One turn moves each row of this set onto another row. After a few examples, where does it send each row asked below?
luvas:  269 -133  -26  312 -128  119   58   -7  165  -89  -66 -122   17  119  -65  387 -309   62 -249    9  170   43   25   68  -77  -95   78 -163  170  155  151 -141  115   25  -42    9  261  -60  173    3  189 -123  -79   -4  176
Zovev:   79   37 -115   65  -51   30  191 -265  134  133   24  -76 -134  -68 -288 -150 -156   10 -155  152  186   42 -167  277 -125  -25   -1  126  171  180  -86  249   94   90  106  137  195  -89   12  197 -259 -313  -72   60   25
kose:   72  -29 -195  -67 -125  266    1 -260   47   50 -219    2 -256  120 -285 -180   13  132  -84   25   14   27   15  187   20 -252   89  243  153   92  -36  220  158  176  147   85  254  -10  -68 -147  -76 -167   18   43    7
Vagep: -292  255  -57 -142  167  111  207  220  217  227  -68 -114   -3   60  222 -108  -35  110 -156   74  335  -71  -16  504  -31  -15   52  109   78  141  166  153   92 -109   77   61  224 -213  139  -47   34  -30   -4  122  124
rokur:   -4  141 -123  -53  -34  163   79  -10   52   11 -205 -204 -145   49  151   -9  -78 -223  -23 -109  218  162   31  120  -51  383  -78 -299   59  116  195   42  205   44    3  245  195   78  122  202  201    3 -191 -132  -50
dusog: -229  122 -141 -158  -47  249   17   91   98    9   -6  -62 -253  173 -140  262  -17  121 -133  160  270   -9   69 -226  -84  134   22   50  130  137  201  235  292 -179    4  112  129 -109  179 -103  273  121   31   41   32
totu: -330   95  -79 -105   36  292   51  262  135   78  -80 -133   -9   69  349 -206  -19   22  -88   36  198   28   42  349  -22  -81  220  116   69  132   29   24   28 -192   86   29  235 -154   96 -174 -133  -27   -5   -5  183
mov:  225  179   -6  -97  -43   58   62   21  326  180  -90   39  -32  -11  -41   49  240   38 -179 -266  -44  -87   63 -141    1  231   42  154  274   49  192  145  482 -126   90  -22  297   99  113 -213  -44  -66   27 -147 -161
pom: -127   63   16  247   62  136  282 -155  332  203  -66  -61 -274  212 -133  225  -46   50 -419 -172  287   29  -63  254  -37 -203  109   -8  185   96  247  366   98   86  -50  122  285  -40  248  -11 -316  -55  -91  -47   94
mig:  252  -39  -25  293 -114   69   68   41   69  -76 -163  -99   58  118 -149  392 -253   15 -124 -111  125   31   15   87  -71 -126  119  -83  205   56  133 -131  283  124  -32   -6  255 -149  131  -62  252  -82    5  -58  248
fafi:   54  323  -63  -27   35   63  -28  112   14 -144 -271 -161   15   87   99 -149 -100 -257   37 -177  280  107  -22  144  -97  301  -53  -88   39  147  120   47  453  153 -142  136  257   44  155   50  180  -38 -200 -178  -53
raz: -357  244 -114 -161  101  160  129  212   92  148  -45 -202  -34   38  286 -123   16   90 -128   78  270    2   13  412 -138 -103  167   93   18   78  183   -9  128  -61  187  -98  229 -165  128  -48 -106  -14   59   24  169
rali:  366  -97 -102  348 -123   16  -20   50  227  -55   48  -89   75   54   32  294 -358   40 -157   49   66  -19   23   36 -147 -155    6  -90  122  182  173 -108   79  135  -49  -98  213  -34  119   25   39 -132    5  -89  138
pif:  113   60   32   82  -70   53   55  -14  441  170  -25 -110   42   26   86   54  100   19  -86 -155  116   40   -9 -120  -65  478   96  -52  123  116  123   47  297 -185  -37   85  252  123   98    5 -304 -407    1 -155  -79
pera: -289  119 -134   43  -83  203 -105  181  202 -156  119 -118  -74  256  -14   60 -122  269  -93  289  323   17  -30 -266  -64  147   10   54   18  133  264  143  285  -78 -111  -86  169   45  101  -10   60  -33  139  -46   29
lefu: -366  139  -61 -129  118  262   92  248  184  167  -77    0  -44  -27  351 -117  -66  -44 -123   32  173  -90   31  308 -104 -114  210  125   83  272  175  106   18  -71  -64   62   61 -142   70 -193 -126  -86  -51   43  155
Pozip: -371  248   -5  -53  142  114  159  331  183  134  -44   14  110  -45  242 -196  -77   35  -95   24  225 -109  -86  365   14  -51  112  157  159  197  193  146  135  -12  -70   29  118 -228   54 -120  -36  -27   -1   48  118
tobi:  394    8 -122  237  -61    0   55   47  149   53 -191  -49   13  119  -76  439 -233  -61  -43 -121   57  -61   88  150 -179 -170   19  -17  131  113  130  -28  216  199  -35   41  178 -171  138 -123  216 -112   24  -65  220
pap: -105  -19  -70   29  -68  299   21 -252   62  -23 -277    9 -210  141 -312 -127  -82  129 -124   64  127   26  -69  177  -46 -199  192  192   96  192   53  168  237  277  -92  117  147   48  -67 -115 -126 -387  -33  104   80
mef:  115  105 -134   58  -64  180  -21  127  160  -84 -105  -65  -13  175  184 -205  -16 -178  -99 -161  127   67   31  137  -41  131 -238  -19   85  131  185  226  141  -19  -60   57  200  486  102 -102  165  107  -59 -126   -5
zes:  138   47 -214  -31 -107   80   97 -245   38  130   -1  -51 -195  -52 -278 -184  -25   51  -97  102    3   24  -69  219  -83 -196    2  223  204   76  -67  224  150  160  277   16  254  -95  -42   87 -196 -131   23  -16  -21
Zetan:  144   54  -67  139    7  166    2 -100  384   59 -117 -107 -269  251    8   -7  -81   25 -230 -113  230   49   60  230   38 -202  131   78   93  159   -6  283   77   43   30  134  481 -317  238  -96 -423   -2 -172 -202  -77
ragol:  227  122  -44  -24  -43   -4  120    2  384  291   37  -15  -27 -105   53  105  171  -82  -99 -213  -36  -49   37 -131 -148  340   25   56  218   93  163  159  330 -156   69   34  199  132  123  -68 -239 -217   46 -171  -92
dat:  -64   71 -196   74  -70  116  -96  228  370  -37  100 -124  -27  321   89   48 -170  106   77  245  351   -3   24  -86 -171  263 -120  123 -101  216   36  303  124 -183 -179   90  163    7  127  -74  -85 -190  123  -85   69
Kibe:  -31  185   27  287   30   19  115  -58  229   -9   67 -111 -142  149  -81  -23  -71   57 -359 -107  270   77 -125  170  -51 -286  129  106  186   79  161  227  259  134   23 -128  452 -111  255   26 -487   35  -51 -217   25
guber:  -82  133 -115  142   38  163   52 -112  274  170 -175  -23 -327  131   34  129  -44    0  -83 -184   80   36   53   96  -64 -290  230   30   86  113  229  247  160  352  -52   87  249 -335  114  -39 -447  -61  -36 -246  -33
kag:  -63  108 -157   46  -99  166   55   47   17   -5  -44 -148  -97    3  200  -91   -9 -190  -62 -123   66  151    4   21  -65  221 -171 -221  117   38  311   71  138   85   40   25  107  355   53  163  131  116  -25 -176   -8
Nevi: -102  207 -167  -89  -66   92   52  238   38   33    7  -33  -95  107 -160  153   -9  -92  115   20  186  -17    9 -160 -123  206  -17  200  225   33  -23  327  369 -198   14  120  146 -271  130 -153  169  115  106 -112  129
muze:  486  -72 -127  323 -128  -19  -10  114  257    7  -80  -37  110  142   16  261 -302  -21  -19  -50   31  -59   66  130  -93 -153  -56    4  130  139   70  -11   83  128  -54    4  243 -138  100  -93  102 -126   22 -117  154
kodur: -166   56   28  328  -32  158  198  -24  278   98 -186  -15 -157  237 -114   39  -28   52 -117 -293  138   77  -88  178  220 -139  142   14  284  -35  161  325  146  195 -112  164  328 -259   78  -86 -303  -44   11 -190   87
goge:    9  130   63    0  -21  123  -26  -58  383   59 -172 -129   -6  117   40   68  122  194 -153 -127  170   21   31 -163  -42  386  195  -47   48  117  287  -52  495  -19  -93   -9  306  122  122  -42 -198 -398   15  -97 -120
dede:  -21  223 -250  -26  -13    1    2  233  195  112  102  -84  -84  117   14  167  -79 -144  196  119  209  -38   27  -94 -378  196  -85  193    1  148    8  349  282  -84  -78   85   36 -136  142  -97 -101 -129  149 -176  144
Sopu:  127  152   19 -143   -3  166  -28  -59  376   86 -238  -43  -89  129  -42  114  206  192 -232 -186  121  -59   98 -127    1  275  143   60  126  110  291   48  523  -68   -7   16  344  111  148 -215   24 -205  -35  -56 -179
timu:  140  283 -109  -68   59  104  -65  108  106  -80 -230  -74  -43  132  149 -101  -58 -259  -80 -144  237    1   47  172 -259  104 -142   30  -37  250  220  177  367  159 -175   71  173  353  195 -127  147  -27 -173 -115  -29
fomim:  -99   31    4  154  -52  126  133 -220  113  -23 -131  -41  -61   32 -339 -198 -192   77 -140   96  256   72 -219  216  -28  -10  122  124  159  201  -39  184  212  190 -114  157  177  -15  -24   84 -240 -456  -72   86   87

ragol turns into -> goge
dede turns into -> pera
fafi turns into -> mef
Where do these go?
Pozip turns into -> totu
muze turns into -> luvas
guber turns into -> Kibe
pap turns into -> zes

One turn moves each row of this set onto another row. After a few examples, where does it send each row asked below?
zezak:   22 -258  237 -115 -123   46  119   52  -28   60   58  299 -220   34  -74  175
ligam:  -12 -212    9  235   30   46  -96   90   -9 -172  -39  187   53  -23   27   90
Tesa:   93 -178   29 -281    9  135  -16 -107  354 -181  143  -53  206   24 -257  151
fili: -163    3  123    5  -21   92  215 -234  239  236  190  -22   -8    3 -229    4
tapep:  -77   14  106 -270 -200    1  231  -70  115  -48  297  167 -179  -69 -129 -115
nipa:  135 -224   87  -46   93  154 -201  164  120  103  211  129  136   -7 -200 -233
zunin:  109  -98  139   53  278   90   60  -93  211   38  219  207 -277   87 -107  -93
Gubeb:  -75  -11  210   88   92  169   -5 -115   50   60   96   23 -185 -246 -284  -22
Kup:  191 -112 -146  -87   48  311   83   26  340   27  337  101   79   44 -203   94
Mugek:  120 -361  212  -39  157  223  -25   59   45 -189  327  102  136  231 -124 -138
donu: -118   31    8 -171   25  -57  241 -249  120 -223  190   16 -151  154    1   22
dod:  140 -199  -66   36    3 -103  -35 -160  -70  -87   61  234  156  250  -93   66
sigar:  -58 -179  -68 -124   14  144  -56 -296  109   23  466   -1    8   87 -210  235
sunor:   42  -76   88  -23  -50  -47   42  110 -193   33  218  259  -81  -51  150    4
kape:   38    2  112 -229  157  263  152  -56  313  -52  283  221  198  114    0  158
kud:  159 -241   54   53   58  120 -135  175  119  -77  309 -157  171  165 -133  -92
zupa: -107 -358  207 -151 -127    7   19   67  -29  -10   63  233 -121   32   38  225
les: -184 -106   53  149  113   15  255   29  267 -144  258  -43  -12   37 -147 -226
dumik:   15  -70  200 -289  258   -4 -179   45  163 -169  209  204  119  127  -50   82
zuz:  -43 -267  234 -201   -3   18 -166 -194  214 -306  153  151  -68  144 -150  -41
pora:  -83   62    3  -74 -239  222  127  197 -105  -69  248   26  -45  -69 -148  -79
Fulof: -230  -93   81 -255  -82   13  108 -158   45 -113  368   38  -86  -14  140 -100
gituv: -157  -99  -11   28  -58   44  352   62   82  159  351  193   81   79 -267   19
lafu:  -85 -229  281   86 -124  119  -33  166   84   80  208  131  243  -77 -237  204
doko:   46 -154  119 -168 -129   32 -183 -204  100    4  135  177  332  158 -182    7
vulal:   81 -224  169   20 -120  -12  239   26  278 -149  378 -178   80  -38 -152  -58
fote: -247 -222  -23 -217 -106  105 -125  199  -80  -30  198   95 -124   41   -9  -10
merud:  -45   -9  173  -66  142    9   11  -45 -166  -32  309 -251  -43  -39  -16   39
vuzat:  163 -123  137  -77   60   41  -81  217  164 -122  -50   34 -126  -58  100   90
kegu: -219 -207  112   84  209  132  265    9  280 -201  229  122   -4   40 -165 -170
dad:  -29   57  180  -37  157   80   42  -24 -208 -124  221  -90 -159 -138  -36   31
ter: -108  -42  198  -47 -163  126  216 -130  -69 -193  263   24   65  -33 -132  347
muf:  172 -446   83 -175   24   98  156 -205  178  -83  415    2   -1   99 -139   51
fam: -119 -162 -103   60 -199  144   64 -152  -78 -164   56    7  134 -188  -81  126
ponan: -102 -137  101 -142 -207  114 -176 -179  119  -20  127  150  329  103  -28  -66
supiz:   74 -204   93 -204  -49  -38   -5  -95  146 -138  -18  286  202  -79  102   60
Rifal:  258  -39 -189  -56   31  135    6   70  279  -55  295   77   57   19 -244  167
mos: -217   -4  128  180   70  155   60   29  -90  100  369   -5 -116   85  -98 -103
ged: -195 -124  171 -110  -12  301   45  123  161  -64   35  235  275    8 -235  127
mok:  -72 -204   63   59   55  250  151  -43  249  -72  315 -103  -72  151 -410   28
fizin:   68 -108  -18  -40 -188  -93  153 -161  -69  -63   93   68   36 -109 -188  289
vil:  105 -127  132   15  166    8   14 -209  254  214  312  -26 -114   67   57   15
tid:  109 -192 -143 -116  199   93    2  -70  226   -8  162   63 -178   93   36 -206
papo:   20   -2  108   77   15  199  165   92 -111  -18  119   12  225 -116    9 -189
Fufi:  -90  -22   65  -66  117   64  -70  257  124  -63   26  135  156  100 -265  247

tid turns into -> nipa
sunor turns into -> mos
zupa turns into -> dad
Where do these go?
Rifal turns into -> ponan
fili turns into -> muf
kape turns into -> dod
Mugek turns into -> Fufi
papo turns into -> gituv
ged turns into -> fizin

One turn moves each row of this set onto another row. After a few examples, where does it send each row asked below?
dez:   14 -178   76  118  -87   41  -10  -21  190    3  126  -62 -306   19 -249   75   65   73
Foz:   48  219  -30   13  126   15  -64  104  -64  170   13  102 -124  104   86 -303  -17  169
Rona:  -92   28 -123  -51 -118  -33  152  -77  116   89  163   72 -175  380   -2  -58  -16  168
dedu:   12 -120 -125   17 -161   22  174 -307  -72 -222  140   56   84   66 -121  -11   97  101
zozir: -155 -117 -163   89   40   20 -163 -164  179  -20  -91  -54  -39    6 -195  219 -287  -22
fezig: -104   64   98  338  183  107  -71  -20  -19 -185   96   95  103  -17   97 -103  102   76
zaf: -253  235   35  -81 -146  -75  157  -55 -105  -97   39  271  -81  161  -46 -169 -181   39
mul:   -2  194   54  -22  -66 -102  136 -103  -40   16   90  280   61  381   55  -82  -40  220
Nitod:   43  -62 -136  209 -252  -94  217 -101    6 -181  161   97   44   12 -148  134  -21  276
loz:  -71  266   86   90   87 -190  207 -216   25 -235   83   94  124  146  -43 -105 -232  278
vub: -101  190    3  131 -165  -59 -191 -101   -3  -20   98  415  -38  113 -189  -47 -213  -46
Rusos:   64  128   72  187  105   91    0  144    9 -145  246  227   36  -78  186   47   42   72
faz:  -61  215    8   45  -30 -104  141  -27  -80  137    5   89  107   64  242 -210 -136  256
Tas: -136   74  -41   18  -93  126  -54  -20 -204  -68 -207  102  278  -39  -41  140 -192   16
muket:   69   51  154   97  219   29 -156  165  216  -44  -35   15  -55 -100 -213  230  -62  104
tasal:  259  -86   27  -93  -36   88  -41  -19   25  137  -45 -157  -14   12 -153  219 -175   14
fedon:  110   10  -76  117  136  114 -357  -54  109   37   40   49 -120   13  -69  -61  -98 -134
gazod:  107  241  241    4   39  -77   60   -9  -48 -105  -44  101  253  -66 -340   -9  -54   43
Vidup:  -34  129  102  124 -228  150  -10    4 -174 -118   -9   44   94    0  -20  180 -375  -35
relu:  109   80  -56  101  130   80 -360 -103  130   29   40   37 -109   12  -50  -15  -58 -160
Metup:  100 -116 -256  -13   83  -47  -66  -83  254  -50   93  -82    8 -201 -178  -32   -8   72
vaf: -275  182    6 -116   57   11   51 -109  -53  -75  -92  117 -166  252 -150   51 -347   49
tura:  -49  286   95   13 -159 -126  175   79  -22  -80  -45   50  227   62 -122 -241 -179  231
zapum:   18 -190   28  147  -43   35   27   10  155   25  120  -72 -302   54 -245   98   52   27
sufep: -118   68  -10   87   63 -153   78 -319  197  -98  191  115  177  -26    8  201 -299  175
neka:   -2  100  -35   83 -154  -59   -4  -37   80  143  202   37  117 -252  108 -246 -106   89
peg:  -17  110  -73  -30  130 -156  265 -168  116 -126   78 -163   28    0 -125 -126 -163  370
bov:  234  -77   64 -134  -76  104  -68  -38   65  141  -57 -123  -43  -28 -137  250 -168   68
Bik: -251  260  119   35  206    1   89  159  247 -214  128   -7  -24   83  -60  -95 -172   85
pugeg: -367   -9  235   92  -17  -32  205   38   44   24   85   59  -54  -74  -78   16   83  -23
Rok: -322  187  209   19   18  -28  249  -27   70 -111  122   46   42  145  144  -61 -192  123
gez: -163  -53 -145  102   -9  -28 -173 -198  166    0 -108 -118  -36  -18 -173  231 -248  -26
sofi:  135  282  -37  -82  -67  -32    5   66   12   64  -98  -93  206  177 -113  -75 -308  220
vazi:   66   33  107  105  253   27  -94  197  190  -71  -14    5  -43 -105 -233  214  -81   46
pimog:   84  -58 -262  -19   43 -112  -78 -100  257  -37   67  -72   -1 -212 -167   -1   65   47
geran:  102   -5  170   84  -35  -31   94 -267 -102  227   55   32   93  251   12  125   31  124

vub turns into -> geran
Rusos turns into -> Tas
Where do these go?
vazi turns into -> zozir
mul turns into -> faz
Foz turns into -> sofi
dez turns into -> relu

